In the data rows, the value 128 means zero.
Here are some points:
[ 96  77  98  94 203 188  60 141 106 139 115 112 135 160 212 104  72 120  90 123 119  60 124 174 182 124 111 221 121 214 162  13  75 113 140 130 215 126  81 149  81 121]
[165 145 115 113 153  43 118 165  97 139 125 103 160 129 137 160 195 150  87 127 170  16 105  96 133 138 112 153 177 135  96  96 136 150 128 131 193 182  94 189 137 146]
[116 112 127 147 179  45 153 133 155 150 125 148  92 113  94 140  92 115 116 196  78 151 105 163 179  27 183 226 110 187 123  85 106 135 161 185 169 156 141  68  82 151]
[ 86 138 118 118 255 160 190  95 157 122 108 100  93  81 202  82 140 123  27  54 204 100  93 109 158 147  98 182 122 161 142  43 100 117 122 139 149  76 141 161 121 143]
[101 139 106 103 255 102 166 131  94  82  98 134 194 215 148  90 170  57  67  74  45  48  51 191 180 106 116 131 118 181  98  74 147  93 120 141 183  93 130 156  13  94]
[ 84  65 180 146 255 121 142 171 101  90 121 114  75 161 233  54 134  85 143  52 122  98 102 189 101 166 136 233 105 186 187  14  82 117  95 154 185 202 197  94  52  94]
[124  73 125 135  89 120 110 127 113 173 187 132  87  83  88 171  76 199 113 152 159 161  90  81 138  63  84  48 120 189 158 203 113 140 129 162  91 164 167 111  89  93]
[129 107 121  25 255 132 130 207 131 156 102 124 177 165 194 166 124 133 121  81 210  57 125  93 183 170 142 207 160 166 134  64 119 180  89  75 141 146 139 150  70 124]
[115  44 149 117 251 142  86 171 163 110 115  93 116 167 153 118 146 137 105 126 111  66 133 128 165 105 194 223 107 178 107  61 112 194 104 142 208 110 102 127  83  32]
[ 72  99  72  89 195 126 213 134 153 120 127  83 183  94 143 160 172  82 170 101  73  62  58 178 129 112 155 242 125 149 155  12 147 120 195 185 203  86 172 110  79  87]
[ 63 155 167  78 255 125 172 137 101 134  99  90 171 219  49 118  88  76  81 119 197  55   1 172 186 237 138 255 143 101 112  91 119 105 168  89 133  86 128 166  45  39]
[ 77 103 153 141 194  79 170  93 137 150  83 164 163 121 159 180 148 102 124  69  94  36  83 189 181 195 111 169 138 152 165  34 155 170  96 134  97  81 100 193 106 123]
[202  85 196 187 228  91 192 155 174  93 171 139 127  85  90 126 102 206 166 122 130 202  57 124 111 125 153 145  54 255 130  63 110 150 100 215 171 174 124 117 101 135]
[ 83  63  88 154 255  90 143 165 145  96  68 117  82 175 101  99 172 122 190 108 172  32 120 139 106 152 149 218 167 195  74  35 144 137 102 124 219 146 100  68  44  69]
[148 151 158 187  98 116  44  93 209 111 155 118  61 132 171  55  83 151 132 224 129 234 107  87  40  53 193  55 104 104 144 200  76 127  62  92  80 187 105 116 122 230]
[115 123  78 195  26 169 137  80  48 146 129 160 112  88  96 142 102 164 171 148 159 166 105  99  94 112 128  95 116  59  84 255 192 150 101  44  73 125 101 112 153 153]
[ 57  95 109 190 109 214 122 123  98 143 148 175  86  89 189 154  50 115 118  99 113 110 201  62 102 142 123 176  89 191 192  52  98 133 136 142 149 123 150  69 139 130]
[186 181  97 156  75 129  80  77 141 173 122 152 110 128 150 115  88 175 152 145 138 167  95 119  83  32 128  94  81  56 176 228 140 152 175 130  77 109 161 112 185 196]
[103 122 119 118 213 167 128 147 182 159 162  86 129  72 131 113 129  82 156 148 127  92 109  76  92 142  95 180 150 149 152  76  59 161 107 138 182 132 101 122  76 125]
[ 71  40  83 104 255 101 117 169  68 162 148 119 177 158 226  93  97  67 133  72  62  40 107 198 119 135  29 193 133 193 118  29  98 171 180 101 209 104 116 214  43  49]
[136 147 135  80 242 141 146  97  95 158 127 116  55 121 122 134  93  75 110 109 127 117  51 176 134 119 129 140 144 112  45 113 130 147 143  95 146  94 151  92 177  69]
[163  80 109 132 100  83  74  69 135 160 133 191  89 104 162 181 123 137 161 134 150 227 206  81 137 111 112 133 102 114 126  85 141 144 155 111  87 157 101 131 133 162]
[184 149 147 189  46 113  94 156 150 135 152 253 138 138 129  93  49 128  95 187 123 208 122  47 115 106 181  64 155 104 145 123 167 148 114 133  58 110 112  59 101 137]
[ 65  10 144 135 255 127  72 154  66 156 157 126 149 151 179 151 157 126 160  66  16  48  53 134 177 172 155 255 141 242 191   0   7 133 139 222 137  73  92 112 175  59]
[160 198 114 105  93  92 105 160 137 129 159  66 149  75 107 140 136 172 135 146 101 181 124 101  87  85 131  41 192 122 110 165 155 125 120 138  95 146  95 121 172 156]
[120  65 158 111 195 114  62 112 184  83  85 130 106  92 139 150 146  82 163 157 136 119 149  97 132 115 125 233  98 152  91  78 121 136 156 139 187 160  48 102  49 123]
[ 78 115 107 102 242  81 184  62 112  94 145 104 182 216 147 132 105 132 108  71  47  34  91 208  99 124  28 201 192 131 158  43 109 146 125  97 115 133 102 124  28  91]
[130  78 145 182 128  68  92  94 178 119 160 106 139 154 220 104 138  66 157 153 168 120 121  57 145 149 133 123 147 224 130  92  74  41 181 250 159 139 189 103  99 158]
[193 190 136 146  59 173 151 202 104 120 100 221  98  45 112 128 201 179 120 149 130 233 210 141 149 229  79  61 178  51 136 221 124 126 112  63  87 104  78 169 184 116]
[143 103 117 175 109 145 162  70 254 150 142  79  71 108 187 111 143 138 193  75 133 181 134 172 188 153 159 120 132 134 169 114 167 179  84 179 117  92 116 129  83 190]
[174 158 142  58 104  95 143  99 164 100  97 127 161  73  55  93 112  75 162 177  82  52  84 156  65 125  70 205 115 179 112 140  64 131 130 116 135  98 179 160  91  95]
[176 154 119 126 113 130 102 132 141  95  79 199 101 166 177 118  84 106  78  83  79 201 165 132 118 150 115 139  82  84 166 152 126  98 105 195 205 132 168 136 118 141]
[100  89 114 130 158 176 129 103 179 119 162 202  98 119 128 117 169 146 163 149 165  83 135 139 217 128 129 152 177 167 148 114 107 143 149 177 150 164 169  95  89 155]
[106  87 117 118 255 127 173 131 112  71 145  87 132 157 116 121 115  83 167  84  62  80 104 100 236 113 112 199  90 141 122  61 164 141  78 149 108  87  94 176  46 100]
[138 105  76 156  93 156 165 112  88 156 107 141 128 145 147  93 141 121 166 120 128 160 133 119  73 144 137  72 130 104 188 151 108 101  94  75 190  87 214 116  89 144]
[ 17 124 146  75 255 106 201  39  19 110  96  53 169 230 159  54 131  92  89  54  89   0 119 185 135 227  70 234 158 208 147   0 124 179 211  26 224 134 159 176 107  51]
[153 113 103 101 138 106 119 109  35 147 117  48 107 143 133 196 180 189 153  63 107 118  85 106 150 152 109 158 139 143 110 105 146  95  47 204 184 189 151 218  90 111]
[ 63 151  84 136  83 121 115 142 181  71 133 154  36 136  77  79 191  94 150 124 157 132 168 179 141 127  99 159 125 129 171 160 113 130 167 153 204 173 132 167  65 120]
[ 70 147 143  94 255  73 120 165 170  93 112 110 165 142 167 127 188 129 117  36 130  72  62 150 187 100  36 177 186 204  81  18  86 191  14 181 178 111 117 183  76  86]
[ 68  49 174   2 255 151 133  52 106 133  64 140 156 134 148 149 144  55 180 134 139  14 141 181 132 104  64 255 131 175 146  33  66 130  53 159 166  94 123 145  52  86]
[129  56 149  39 179 101  97 148 141 110  94 127 113 189 133 171 157  95 176  75  64  42  99 156 150 126 115 189 138 147 111  19  97 136 195 135 181 126 163 149 118  79]
[ 86 135  91 181  79 142 141  71 128 147 130 168 218  58 111 155 143 193 158 189 171 167 125 135 130 116 119 148 162 136 171 173 134 146 162  61 131  75 103 132 148 139]
[142  77  74  64 194 106 172 154 172  90 118 109 128 177 174 161 162  95 187  82 109  83 171 144 141 142 117 144 131 112 144  95 107 210  84 157 153  94 111 203 103 107]
[114  91 145 122 193  81  71  75 112  65 160 119 140 161 131 116 109 123 142  61  67  86 108 144 161 218 120 122 172 133 113 125  52 147  71 147 221 205 157  86 159 119]
[132 140 166 128 126 116 154 132 149 145 179 105 163  73 191 176 128 141 132 125  79 109 134 189 180 141 184 127 142 166  99 107  82 123 123 171 171  95 189 180 106  94]
[111 255  90 167   0 181 174 184 120 142 174  93  84  95 128 154 172 171 157 135  70 232 180 152  64 129 142  64  93  79 193 187 110 173 129  70  88  82 188  45 212 171]
[133 143 100 156 104 132  98 156  94 125 125 138  81 173 121 156 110 195 176 115 143 143  85 166 143  45 174  64 159 132 217 109 149 155 158 178  71  92  80 146 176 116]
[209 120 130 159 110 125 145 121  93 136 153 124 132 144 143 186 142  87 132 136 171 160 161 172  80 104 147 150 142  69 147 119 203 140 147 184  96 165 113  92 194 184]
[139  99 140 121 168 164  95  82 104 113 129 158 137  87 104 187 109 115 104 105 131  85  74 116 112  79 136 139 109 194  76  91  74 171 117 167 133 104  99 109 156 124]
[142 140 184 126  71 104 148 170  31  23 129 175 143 132 117  78 128 109 188 128 145 147 106 113 136  96 113 127 123  72 152 150 110 179 216 104 115  92  77 161 190  70]
[179 142 138 111   0 115  89 122 183 155 130  98 113 120  94 124  92  78 156 162 157 129 139  89 161 183 127  82 155  71 143 226 141 177 124 166 140 174 111 134 179 184]
[ 89 129  69 175 189 159 120  96 159 143 134 153 110  93 145 165 151  85 132 156 152 138 130  81 145  75 192 152 128 170 151  65  72 107 148 198 153 144 114 131  87 103]
[133 162 137  70 236 138 125 102 118  62 112  80 181 162 154 103 170 106 134  71 159  40  72 186 213 255 122 198 184 106 155  63 167 157 161 111 164  82  26 139  95  46]
[100 130 187 167   0 121 159 108 111 232 119 133  83 147 154 118 146 190 136 166 189 253 172  82  65  86 121 103 114 154 186 200 127 108 130 153 114 111  81 160 111 175]
[127 247  87  67   0 115 170 130  92 198  83 201 142  50  57 123 141  98 129 217 113 239 153  90 103 138 119  75 173  65 138 255 176  70 169  77  89  62 134  54 153 190]
[108 103 157 170 135 129  98 161 163  90 162 115 121 137 184  94 128 154  96 104  94 106 114  80 169 173 131 150  77 160  59 117  79  42  93 171 132 163 145 156 173 190]
[193 145 175 162  66 152  29  76 150 160 163 142 109 147 128  95  69  94 140 144 128 142 194  86  93  91 130  13 110 142 139 179 135  91 144  94  74 116 128  75 153 204]
[ 66  98 218 115 150 119 140 122 104 120 128 131 139  93 134 153 180 171  96 125  96  94 103 104 158  93 125 125  82  46 127 113 117 163  95 154 182 153 128 177 117 144]
[ 94  84 199 187 196 180 157 105 192 154 131 145 117 145 126 130 150 107 136 105 173 170 112 183 124 102 137 123 116 160 141 101 124 105  48 141 159 207 110 117 101 152]
[ 84 116 145 109 255 141 156 148 174 139 132 126 131 177 118 146 149 107 116  83  76  33  46  89 142 137 115 190 149 212 118   7  68 119 139 177 184 108 171 141  65 165]
[147 125  84 206  71 118 117 130 145 153 123 104  83 112 124 160  85 136 165 184 185 208 164  65 141  85 139 123 168 121 158 117  95 111 165 139 123  88 137  31 143 117]
[198  37 140 201   4 215  79  79 181 166 148 112  82  77 104 119  92 130  80 160 125 179 156 103 145 117 180  22 105 113 139 252 191 115  70 170  51  95 164 158 200 139]
[137  98 121 109  52 157 130  88 163 110  82 174  92 111  23  69 141 148  54 132 103 220 195  54 172 104 143  79 151  61 186 184 202  70 129 177 131 108 133 119 211 203]
[108 170  87  85 121  66 167 153  26 104 107 144 150 188  98 123 117 102  99 108 103  80  78 145 123 169 111 186 139 122 148  56 118 136 126 132 174  89 152 156 137 102]
[154  73 105 122 125  97 129 157 154 135  92  87 145 130 167 152 104  80 124 117 145  68 131 166 209 169 183 172  72  89 127 142  81 103  75  77 127 124  89 108 150 105]
Then 12 other points, each followed by its number:
[199 174 113  98   0  79 120 236 157 136 199 161 106  92  34  80 168 140 170 170 138 247 167   0  86  99 202   0 138  72 118 232 131 120 117 135   0 116 152  73 197 156] 0
[ 34  98 140 122 141 152 142  70 151  45  45 131  92 133 147 100 124  20 133 119 152  44  94 147 164 184  76 151 116 125 131 120 148 166 184 198 141 145 140  80  68 105] 1
[101 203 125  87 212 128 208  90 118  68 118  73 169 161 108 129 112 125 131  85  93  49 108 162 116 195  79 113  81 126 121 109  82 109 160 123 152 167 162 178  29 107] 2
[ 81 116  88 148 204  76 200 107 127 140  69 112 183 180 112 166 196  81 129 115 120  53  67 205  95 118 176 126 104  71  93 124 170 189 188  93 120 108  74  90  87 136] 3
[141 142 110  76 154 117  34 138 210 177 193 171  91 100 142 148 149 112  90 214  59 147 199 108 113  71 118 101 134 173 220 135  92 105  99 222  78 127 158  94 138  55] 4
[119 196 131  40 232 140 167 140  65  68 121  98 128 179  43 155 102 135  99 142  83  43 159 169 167 215  44 232 159 131 117 103  96 101 135  96 168 131 124 203  77 113] 5
[108  50 103 113 255  94 148 145 101  72  95  88 106 163 189 112 112  81 113 100 108  89 166 157 159 186  73 167  90 119  82  62 119 183 174  90 162 172 111  90  64  86] 6
[155 198  86 151   8 151 224  57  64  75 100 111 159 172  28 128 153 151 153 155 139 197 194 137 117 187  95   0  72   0 136 255 191 155 126  10  82  83 195 139 225 162] 7
[189 159  38 113  10 152 118 112  71  97  86 144  85  39 114 147 175  74 128 213 114 242 136 136  67 109  96  62 107   0 160 210 138 115 107 105  98 125 135 127 220 109] 8
[116  54 169  97 255  78 158 104  99  78 103 176 172 186 121 142 151  86 175 136  64  42 114 222 201 138 177 211 144 159  92   6  83 137 139 179 185 152 108 151 103 110] 9
[ 97 158 105 101 153 130 116 117 149  97 110 102 107 109 101  42 163 206 106 121 123  83 107 119 136 108  96 133 132 177  76  51 101 174  58 177 237 123 133 155 138  90] 10
[ 96 151 161 179 147  56  52 134  90 189 159 170  97 145 182 207  96 112 190 132 135 183 152  87  87  94 110 179 112 116 173 176 111  54 103 161 116  77 156 108 136 180] 11
Which of these numbered points is nearest to each point below, looking only along the 2 directions in which the first points spread most? Its number follows each.
[157 123 129 213  75 153  74 202 179 162 197 196  96  51 165 142 103 147 179 133 117 142 126 126 181  83 152  90 110 198  96  73  84  66 105 211 188 169 194  53 130 137] > 4
[155 154 192 203  76  71  86 163 229 151 153 160  90 150 201  82  93  65 181 148 102 178 127 113 129 113 246 167 146 236  72 109  41 107 189 164 119 158 168 107 148 145] > 4
[ 87  83 199 136 255 136 171 148 105  22  80 104 144 103 193 118 146  97 159  44  88  68  80 152 120  95 158 255 112 197 136  43 110 235 109 138 203 159 106 144  67 121] > 9
[163 142 130 108 223 124 168 119 130  93 121 147 131 178 146 118 170 129 108 162 108  16 157 183 137 163 192 199 161 108  71  69 129 116 174  82  73 127 125 233  56  52] > 2
[ 99  44 127 117 221  62 155  84 143  71 121  93 147 178 163 175 122  75 156  63  92   0 140 164 150 168  80 177 129 141 128 116 173 161 155 158 185 129 122 135  85 148] > 6
[ 99 123 120  70 255 100 138 174 149  95 134 120 171 121 208 141 167 119 126  90  90  30 118 139 202 177 147 210 169 164 124  71  96 105  91 183 226 157 108 152  59  47] > 9
[ 76 114 143  93 218  54 166 142 134 146  94 119 119 180 208 108 142 116 102 122 177  18 187 131 114 222 109 184 161 174 152  49  57 132 141 109 133 148  90 162  81 132] > 6
[140  85 139 137 148 118 116 156 182 146 148  77  93  89 159 168  90 117 160  93 198  79 165 165 135  99 189 171 139 124  65  74 107  28 107  82 199  99 167  97  71 135] > 10
[ 45 108 107 149 246 123 213 118  57 142 142 149 195 177 134 126 154  65 154  78  84  66 181 142  97 153  94 174 114 147  84 145 186 170 136 117 184  87  95 160 143  78] > 2
[ 88 142 149 123 181 122 136  96 110 108  76 129  80  95 178  98 115 137  96  17 211 135  96 173 137 129 101 179 129 129 104  60 137 203 125 124 145 139  80 126  83  23] > 1
[159 244  86  98   0 171 214  73  54  95 136 127 193  99   0 141 148  62 125 141 160 100 173 158  48 141  57  92 133   0 101 255 191  88 117   1  74 153 130 140 199 167] > 7
[101  92 151 119 231 112 148 160 102 108 122  57 157 104 200 164 134  98  97  50 171   1  39 169 131 118 132 237 133 218 138   0  72 115 143 159 198 211 114 174  52  79] > 9
[ 72 105 178  95 255 150 131  92  62 117 193  12 198 151 109 130 128 100 192  42  79  42 107 221 164 189  53 242 157 130 139  50 186 100 110 108 217  82 122 235  88  70] > 5
[174 148 152  67 112 150 165 164 102 125  73 159 160 172  74 189  77 132  77  72  78  65 118 142  89 117 136  77 170  99 114 140 178 118 157 105  86 109  95  87 162 103] > 3
[ 33 105 164  50 255 122 204 111 118  81 114  29 186 191  59  97 173  63 115  25 198 108  34 243 153 160 109 196 142  81  75  11  51 158 112 122 134  27 116 164  72  26] > 5
[204 165 150 137   2 205  94 140 148 155 133 121  44  69  57 121 129 126 150 195 237 251 189  85  96 136 194  25 117  24 165 238 142 143 140 158  45 115 120 148 202 168] > 0
[180 156 146 137  10 127 135  93  99 207 114 165 153  79  94  98 187 158 151 176 105 214 143  90 125 151 142  55  96  87 160 230 222 116 141 104  38  58 174 112 221 123] > 8
[ 45 187 140  77 230 159 108 195  96  74  70 130 133 138 121  98 132 135  82  79  80  49 142 202 124 220  85 238 141 113 189  73 103 114 172 128 165 145 107 255  70 135] > 5
[127 112 142  93 133 110  49 168 205 108 168 178 167  74  87 128 159 149 116 157 133 225 158  62  57 154 149  82  87  66 150 131 120  54  85  74 193 120 140  43  73 102] > 11
[105   0 181 130 255 139 108 135  69 144 125  26 150 152 188  69  82 100 142  75 105   0 108 196 195 117  82 204 187 142 151  51 116 126 148 168 183 204 103 123 124  74] > 9
[114 129 124 165 202 136  80  78  85 164 161 130 145 197 131 156 114 167 189  79 107  64 107  85 169  92 152 186 144 147 124  74 196 112 118 211 155 110 124  68  93 120] > 10
[ 69 110 177  82 212 157 118 109 157 105 103 111 178 169 117 148 194 123  80  71 118  40  82 216  99 165  95 231 134 173 147 141  87  77 116  72 116  72  59 149 107  63] > 2
[172 151 140  51 255 107 190 128 131  94  74  25 173 160 137 171 106  90  38  54 115  15 104 199  64 177 144 239 191  90 105 102  34 164 154  93 135 146 110 157  74 134] > 5
[176 156 140  43 108 148 177 138 170 142  71 150 165 229 114 110 178 122 135 130 119 115 118 128  63 102  29  60 110 126 151 181 142 177 154  58 179 101 129 151 124  96] > 3
[175 238  96  93  72  88 179  78  28 120  75 204 100 142  76  98 153 131  92 187  89 182 159  95 102 105 163   0 171   0 133 245 173 144 160  12  76  76 157 210 162 163] > 7
[ 64  77 131  98 222  66 148 171  96  63 125  82 221 130  87 148 147 169 110  66 171  44 124 211 108 130 161 179 175 128  67 100 183 145 120  53 104 120 116 108  50 107] > 2
[190 110  84 133   0 141 100 123 179 120 129 185  93  85  75 145  54 151 178 174 109 255 222  87 122  92 163  39  95 124 182 255 147 123 159 126  59  89 121  78 173 144] > 0
[128 109 122  90 188  93  97 144  75  86 117  73 127 153 135 160 124  71 117  87 171  75 141 134 128  95  90 133 156 100  48  93 184 144 137  93 126 101 129 184 137 139] > 3
[ 49  68  99 113 255 117 112 211 154 102 118 170 146 202 182 119 136  65  90  35 122  49 125 194 216 143 162 216 111 168 102  20  74 156  86 197 157 145 100 114  85  51] > 9
[ 43 118 134 110 230 161 135  61 132 114 152  92 132 216 177 103 100 168 104  90 137  47 104 183 130 203  55 210 136 164 232  71 144 140 137  75 212 157 157 101 105 141] > 6
[142 167 129 115   0 128 109  93  53 125 198  94 145 156  91 136 144 122 156 168 189 179 163 100  86 117 130   0 143  52 151 248 130  96 155 108  78  68  84  93 195 190] > 8
[108  94  88  91 224 154 149 123 163 159  92 157 161 146 109 114 145  55 173  62 117  38  55 134 147 120  84 197 156 180  54  38 124 120 155  80 130 108 118 139 103 159] > 6
[ 88 254 122  91   0 184 119 158 137 136 120 157 137 137  86 131 120 126 133 140 172 208 172  34 119 103  58  81  51  62 156 255 127 196  87  70  41  76 159 155 182  93] > 8
[145 124 124 113 180  83  81 178 167 164 151 128 116  61 141 200 115  89 185 167 149 129 138 101 166  32 122  60 111 186 168 156 129  44 123 203 186 146 167  40 129 177] > 4
[ 55  95 156  25 255  78  64  80 151 122 130 134 179  95 174 131 135 198  78  73 163  43 103 197 182 139 132 223 175 160 186   0  77 148 106  99 195 112 167 147  88  97] > 9
[129 147 125 154  73 140 163 157  89 167 172 148 138 197 131 179 166 124 166 198  92 173  78  22  79 142 126 113 106 147 113 166 109 170 176 155  79 144  90 100 216  66] > 11
[160  64 112 137 156 130  77 186 131 156 111  72 113 124 198 152 129  99 100 102  84 107 142 111  98 146 140 201 122 132  41  61 140 122  97 126 124 160 124 169  41 151] > 10
[ 87  44 125 171 255 113 163 151 110 102 100  96 171 178 184  87 109 126 102 108  67  31  39 198 110 168  93 255 137 182  86   8 107 215 113 142 152 189  87 157  99   0] > 9
[117 145 148  76  56 103 148 108  78  90 134  93  92 118  76 173  81  90 143 101 105 107  88  89 117  84 109 111 165  77  38 137 116 120 108  86 143 113  58 192 126 142] > 3
[173 226 116  75  49  71 212  85 116 118  79 172 170 124  64  73 140 119 149  87  43 131  88 176 151  72 103  53 129  31 150 255 152 143 215  41  77 106  86 151 160 203] > 7
[ 93  82 139 141 255 137 135 164 201  93 124 124 126 161 156 109  79  94 133  87 105  40  84 152 156 156 131 204 119 202 110  34  91 128 176 179 236 208 122 157  77  87] > 9
[106   7 107 112 255  98 100 109 119 121 241  66 113 204 180 154 138 133 192 135  46   0  80 113 128 198  66 255 135 201 133   4 104 153  78 188 217 201 219 149  70 112] > 9
[ 40  79 107 125 255 103 166 132 122 123 128  81 240 199 208 137 155 127 111   0  75  39  80 165 147 183  99 255 244 114  64   0  86 160 115 195 227 116 120 107  58  16] > 9
[188 146 156 136   0 151 107 134  84 133 110 188  75  51 133 167 105 223 173 219  86 246 133 145  64  33 154   9 124  50 101 255 109  58 202 133  89 148 129  77 182 181] > 0
[ 59 141 139 162 202  86  87 139 179 157 134 127 129 114 157 160  96 111 175 109  89  38  77  95 215 161 159 155 111 171 102  45  95 101  72 188 129 112 117 121 124 123] > 10
[102 114 136 141  65 183 130 161 101 169 179  98 103 118  55 180  94 190 150 218 168 192 123 138 118 127  78  95 114 104 124 166 100 127  90 155 184 149 168 152 187 121] > 11
[ 61 136 130  90 227 137 140  99  89  65 160 123 165 123 127 169 128 119  66  56 146   0  60 182 181 135 148 255 123 194 122  15 161 147  38 197 195 103 121 114 122  22] > 9
[ 54 162 162  85 255  78 159 130 182 166  90  57 191 134 190 112 160  97 146  91 119  53  87 193 132 124  72 197 134 170  88 122 164 163 174 143 181 150 116  74  95 127] > 6
[177 176  79 236   0 127 111 154 134 163 116  74 108 148  42 156  80 161  88 253 165 232 183  70 130  33 130   0  62  41 149 243 126 168 187  35  11 160 125  86 180 218] > 0
[130 173 108 120  88 107  84 151 141 192 101 150 146 142 114 159 129 141 143 173 151 152 147 131 100  79  96 137 147 105 111 172  99 116  86 141 105 131 162 154 150 151] > 11
[162  60 198  68 169  97 138 131 133  64 134 128  71  76 124  41 183 165 141 134 179  85 195 155 134 104  95 191 111 136 121  90  97 117 179 165 185 211 168 139  86 110] > 10
[113  81 151 147 255 125 107 162  88 122 133  76 215 255  91 128 113 145 125 101 118  51  52 151 178  70 123 215 121  75 138  74 131 101  81 116 133 183 115 162  86  90] > 6
[110 143 119  83 111  87 168 142  70 140 111   6 179 145 139  87  81 165 180 131 120 116  78 209 169 177  84 231 104  88  60 121 145 184  91 108 160 114  91 180  94  43] > 3
[193 175 160 177   0 127 114  64  72 151 109 173  76  72  50  99  89 155 136 196 138 230 158 130 145  47 162   8 119  37 172 255 104 116 168  82  84 141 205 108 238 222] > 0
[135 118 106 123 210  46 162 145  58 112  82  91 166 199 166 129 109 111 124  80  68  73  92 124 226 143 134 158  98 226 130  11  97 149  72 195 227 215 138 165  52  73] > 9
[107 149 147 139 233 144 208 120 122 109  83 177 131 149  93  70 147  23 224 138 153  60 108 212  79 149 143 201 118  82 136  73  47 134 121  41 190  83  99 120 180  88] > 2
[151  75  94  84 230 160  92 136 156 158 124 111 141 119 118 151 112 152 122  48 134  54  86 155 119 199 169 111  93 131 132  38 162 151 169  91 112 107 120 170  86 169] > 1
[ 97  67 100  91 187 135 116 154  45 133  96 144 197 101  72  99  63  98  91  81 148 115  79 169 132 119  99 118 231 128 113 109  97  67 119 125 182 148 132 161  95  71] > 3
[135 196  81  99   0 138  92 131 137 151 154  86 152  73  30 157 126 160 139 143 164 125 209  49  85 195  89   0 115   0 141 241 152 113 159  46  45  88  71 185 255 151] > 7
[110  73 198 115 255 120 160  96 133 137 153  91 152 150 127 165 135  96  77  34 147  50 141 123 186 169 121 190 139 136  85  90  99 174 154 163 164 162 125 159  84  51] > 6
[189 219 138 108   0 244 210 164  66  79 162 144 180 132   1 103 127 198 136 134 172 197 137 194 139 146 157  42  52  74 183 233 176  80 187  77  23  51  83 172 158 237] > 7
[143 159 111 141   0 131  95 139 164 165 175  65  62  72  63 130 180 126 187 196 134 221 175  61 131  87 153   0  88 120  81 255 173  88 179 131  84 126  99  78 191 130] > 0
[126 119  95 157 170 118 128 126 164 186 131 165  84  83 150 116  94  86 133 157  72  53 184 108 129 144 148 182 107 190 141  60  88  92  86 152 115 153 156 118  67 103] > 10
[ 78 222 140 116 190  82 150 106  76  83 102  84 139 158 101 150 128  55 116  62 139  32  77 148  56 191 118 173 120  36 125 171 134  97 121  53 167 130 122 203 103 100] > 3
[199 213  69 129  19 134 147 124 115 141 113 177  94 168 116 107 127 106 118 155 141 183 178  97  61 128 150 104 148  64 146 202  70 134 168 131 104 118  78 162 239 156] > 8
[113 148 166 143  69 150 137 209  84 134  93  86  67  95  26 114 139 148 108 136 123 221 189  89  91 150 113  55  84  98 101 242 173  88 110  41  67  62  73 204 127 193] > 8
[184 179 110 111  55 239 185 154  79 103 143 169 119  99  49  85 130 109  67 131 146 218 161 120   0 102 128  40 148  64 102 203 192 141 191 120  52  94 134 123 201 100] > 8
[114 138 127  99 234  61 140  96 142 119 124 148 179  88 211 186  60 117 185 109 123  82 126 124 105 137 131 197 116  87 193  64 123 149 134  64 173 195 112 103 115 116] > 1
[125  50 107 229 123 161 116 172 212  88 162 126 122 100 180 213 151 139 183 153 141 150 151  98 146  84 173 125 139 145 166 142  80 100 121 212 181 174 177  36 103 127] > 4
[ 95 102 181 125 157 115 116  96 145 129 117 153 140 119 142 173 112 124  83 102  71 142 113 184  90 165 108 179 158 175 173  47  66 158 131 195 153  58 101 149 117 149] > 10
[181 140 113 114 206 179 144 154 181  76  49  53 164 155  69 122 103  90  74  58  67  83  72 255  74 206 115 124 142 113 164  63 146 182 163  73 171 132 107 205  51  66] > 2
[ 80 185 142  64 212 138 131  84 132 111 125  62 153 214  72 151 110 135  81  89 120  43  91 140 195 138 118 218 150 107 127 103 143 172 105 125 142 129 134 175  15  87] > 2
[181 192 143 127  41 129 105 135  74 151 184 173  94 115  87 108 123  79 169 192 102 153 179 216  73 160 122 117 126  24  88 189 171 168  80 112  90 163 167  65 255 131] > 8
[ 80  76  84 165  89 129  90 121 177 188 128 132  40 131 173 120 120 173 182 178 209 215 149 145 193 132 148 116 115 157 135  75 144 160  92 236 148 134 138  83  81 168] > 4
[122 118 163 158 108 132 126 120 193  95 164 140  97  87  87 138  76  78 227 178 138 144 126  78 130  72 165 133 113 219 176 145  83 108 163 124 131 165 154  89 139  90] > 4
[183 159  93  62  75 164 141 109 103 169  67 193 102 177  67 108  91 122 155 192 130 225  81 167 131  89 142  81 137 105  76 213 122 106 115  80  81 145  83 108 167 127] > 8
[ 60 169  83 121 239 122 139 108 125 133  66  35 212 157 142 129  74  48 150  56 117  69  94 203 153 198  93 156 157 119 182  49 112 161 120  86 163 144 162 151 131 133] > 2
[162 171 123 141  15 143 119 160 157 186 115 135 118  94  67 105 136 106 133 175 160 229 222 100  90  30 181  13 130  63 144 255 140 141 126 133  48 142 107 146 194 160] > 0
[191 149  58 198  40 146 160 103 102 141 167  86 115  54 104 177 114 106 115 127 143 172 108 144 115 116 182  17 115 104 175 159 120 107 124   0  96 111 147 167 202 116] > 8
[123 130 128  74 130 154 176 100 116 153 121  83 176 185 153  98 168  76  90  83 135  98 161 158 121 112 148 121 215 201  74  45 162 113  99 195  83  75 126 151  80 125] > 1
[ 83 111 102 165 194 133 106 144 136 164 123 172 110 101 189 118 142 105  61  94 200 117 166 130 115 164 108 115 161 185 147 138 110 147 131 180 154 135  84 170 141  89] > 10
[ 95 116 169 105 177  90 160  26  19 125  38  63  75 154  69 153 153  99 107  72 127 111  78 145 150 188 139 173 118  67 134  62  97 194 119  97 100  73 152 148  83 113] > 3
[120 161 134  95 178 193 118  75 128 119 145 122 113 146  99 110 145  72  64 124 103 133 131 181  84 144 125 167 134 133 141 167 124 172 127 127 132  97 143 123 125 115] > 3
